The same turns and mirrors carry the whole set onto itself, and each row onto the other rows of its family. Which rows share a family with each named row? Give them in list order.
These 30 rows form 5 families of 6 rows each.
pego: -18  -9  -4  -4  26  37  14   9   6 -29 -23
vip:  10  18 -23  10  28  18   7  -7  -2  27 -14
Tus:   2 -15  -5 -12  54  18 -13 -21  10  18 -14
mig: -16   9   9  28   9  39 -23  32  14  15  -2
guf: -27 -14 -10  -1  27  30   8   9   5 -24 -30
nipi:  -7  -8  14  -1  27  62 -24  13   2 -25 -28
Lupu:   7  23 -21   6  31  21  11 -11  -2  16  -9
fusa:   2  10 -27  14  20  14   9 -11  -5  22 -11
zuz: -21  12  11  19   1  49 -29  24  13  15 -12
lamu:  12  16 -11  10  24   7   4 -16   5  23  -3
nupat:   1 -18  18  -5  21  53 -26   7  -2 -29 -16
fubu:   2   1  24   7  -3  22 -44   2  12  20 -27
netis:   8   7  17  11   1  31 -44  -9  23  20 -22
rolo:   7  -6  -1  -8  54  24  -5 -25   6  18 -17
muv:  14 -13 -12  -7  52  10  -6 -15   5  10 -16
sesas: -22 -15  -4   6  18  32   6  12   5 -31 -24
dezif: -21  26  10  28   7  32 -23  26   6   8  -9
vedes:   5 -15  14  -3  28  58 -20  -6   2 -28 -16
Kinop: -15  12   5  26   9  30 -24  34  11  22 -12
tuze: -11 -16  -9  -2  36  31   2  13  -1 -29 -33
giz: -15 -11  -6  -1  28  35  14  22  13 -23 -23
pidad:  -5  12  19  10  -6  25 -35  -9  12  30 -11
rebib:   2   9  13   9   1  24 -46  -1  17  27 -26
rovud:   1  11  20   3  -5  23 -39  -8   9  24 -29
ruto:   9  -9   9  -9  51  15  -9 -23   0  18 -24
Zepon: -20  12  10  29   3  29 -29  30  10   9  -9
Podu:  -3 -18  10 -13  28  56 -34   4  -3 -22 -16
Fenab:   8  -3  -6 -10  55  21 -17 -19   8  25 -17
Mumi:  13  26 -17  10  22  13   8  -9  -3  16 -12
binof:   9 -12  16   2  29  60 -27   7   2 -25 -17

Which other rows belong to the same family as nipi? zuz, lamu, muv, tuze, pidad
Which other rows belong to the same family as Lupu? fubu, sesas, vedes, Kinop, Fenab
Which other rows belong to the same family as mig? Tus, guf, rovud, Mumi, binof
Which other rows belong to the same family as netis? fusa, dezif, giz, ruto, Podu

The same turns and mirrors carry the whole set onto itself, and each row onto the other rows of its family. Which rows share a family with each named row? Give them in list order.
These 32 rows form 4 families of 8 rows each.
kozos: -16  38  51   4  16  21  30 -33  10  11   9   8  17  -9  -7  -7  25
duzud:  15 -36  11 -12  10  33  28   1  -8   5  19   8   1  -7 -22  24 -13
tuz:  21 -27   3 -20   8  34  29 -24  -2  -2  12   8  11  -5 -12  26  -4
Gev:  -9  36  60   9  13   1  28 -26  -1  15   9 -17  30   0  -4   4   5
Lem: -10  30  54   4  20   7  27 -21  -3  11  20 -14  35  -4 -19  -2  25
zesos:  14 -44  26 -15  11  25  15   4 -18   4  -7  17 -20 -10 -12   9  -8
refo:  23 -38  24 -10  11   9   4  -3   3   1  -6   4 -14   7   2  14 -20
vav:  26 -22  32  -9   9  22  10  -9  -7  -6 -29  14 -23 -16  13  -3   9
Puvat:  15 -22  44  -7  24   9  -7  10  -5   0 -21   9 -20  -7   5 -17  10
kuros:   5   5  51  -1  15  19   9 -14  -2   3 -32  19 -19 -15  13 -20  19
gifip:  -4 -16  16  -8   8  30  37 -16  -5  14  33   4  19  -1 -37  23  -5
tof: -19  32  57  15  11  18  36 -19  -5  18  17   0  17 -10 -27  -1  18
rer:  -2   3  67   8  13  12  15   2 -17   9 -22  13 -22 -19   0 -16  16
lunov:  14 -30   8 -12  10  19  12 -15   6  11   9   0   8  14 -15  21 -27
lero:  20 -38   3 -17  16  26   9  -3  -3   6   9   0  10   5 -22  12 -10
dafim:  19 -36  10 -23  11  33  13 -14  -6   3 -14  19  -9  -6   0   7  -6
dip:  -9  29  68   5  27   5  13  -7  -3   9   0  -4  15 -10  -2 -19  28
Rakin:  12 -25  48  -8  18   3  -3   1  -1   4 -21  10 -21   2  18  -4  -9
mon:  25 -42  19 -13  15  13  -1   5  -5  -3 -10   4 -13  -1  -8   1   0
zap:   1  30  61  11  12  14  21 -22   4   1 -13   6  -5 -18   7 -13  30
Gepo:  -8  30  70  19  15  15  27  -3  -8  11  -4   1  -2 -22  -6 -12  20
Murul:  -8  17  34   8  11  28  43 -15   1  15  36  -5  27  -9 -32  17   5
samef:   5   3  70   1  18  -6   5  -4  -4   3 -21   2 -14  -4  22  -8   6
subaf:   8  -6  13  -4   6  16  26 -25   5  14  23 -13  28  13 -23  27 -19
nevik: -10  28  74   5  21  -1  15 -14  -3  13  -9  -3   9  -3  11 -10   9
Felo:  16 -23  48  -1  15  21  13  13 -17   2 -21  13 -26 -21   4  -5   2
Tobo:   3   5  66   2  23  -1   2   2  -6  -1 -17   2 -10 -12   6 -21  28
bim:  -2  -3  11 -18  12  36  36 -34   5   9  27   8  29   0 -20  20   1
fet:  -8  22  34   2  12  14  30 -30   3  21  21 -14  39   9 -19  14 -10
doza:  10 -16   6 -12  12  21  23 -17  -3   7  26 -12  32   6 -35  20  -2
Beti:  -4  24  32  -2  11  25  41 -37   9   4  29  -1  29  -8 -16  16  19
tofof:  -6  14  26  -5  20  20  28 -21  -1  15  30 -13  44   1 -30   9   7

Which other rows belong to the same family as samef? Gev, refo, lunov, Rakin, subaf, nevik, fet
Which other rows belong to the same family as vav? kozos, tuz, kuros, dafim, zap, bim, Beti
Which other rows belong to the same family as Murul? duzud, zesos, gifip, tof, rer, Gepo, Felo

The same turns and mirrors carry the whole set onto itself, and each row onto the other rows of its family. Which rows share a family with each named row? Give them in list order.
These 15 rows form 5 families of 3 rows each.
C: -40  18 -28 -10   1   4  11 -19 -24  -6
W: -19 -18   7 -10 -21   2  12 -26  32   3
A: -39  20 -32  -9   6   2  11 -13 -21  -2
P:  -4   5 -10  13   7 -29 -30   0   3 -14
F:   6  -1  -9  12   6 -25 -32  -6   1 -16
N:   2  -2  -9  17   5 -28 -30 -11   3 -17
R: -38  20 -28  -9   5  11   7 -10 -22   1
X: -13 -15   5  -5 -26  -4  16 -27  31   1
M: -14 -17  10  -8 -24   4  15 -31  22   2
H: -19 -16   8 -10 -25   6  11 -25  25   4
J:  -1  -5 -11  16  11 -31 -26  -4   2 -18
Q: -13 -16  13  -6 -24   7  10 -20  22  10
Y: -39  20 -29  -9  -3   5  10 -20 -23   6
U:   3  -3 -10  20   6 -31 -21  -8  -6 -17
T: -43  17 -28  -5   5   6  15  -8 -17   0

Which other rows belong to the same family as A? N, H
Which other rows belong to the same family as X? P, Y
Which other rows belong to the same family as R? M, J

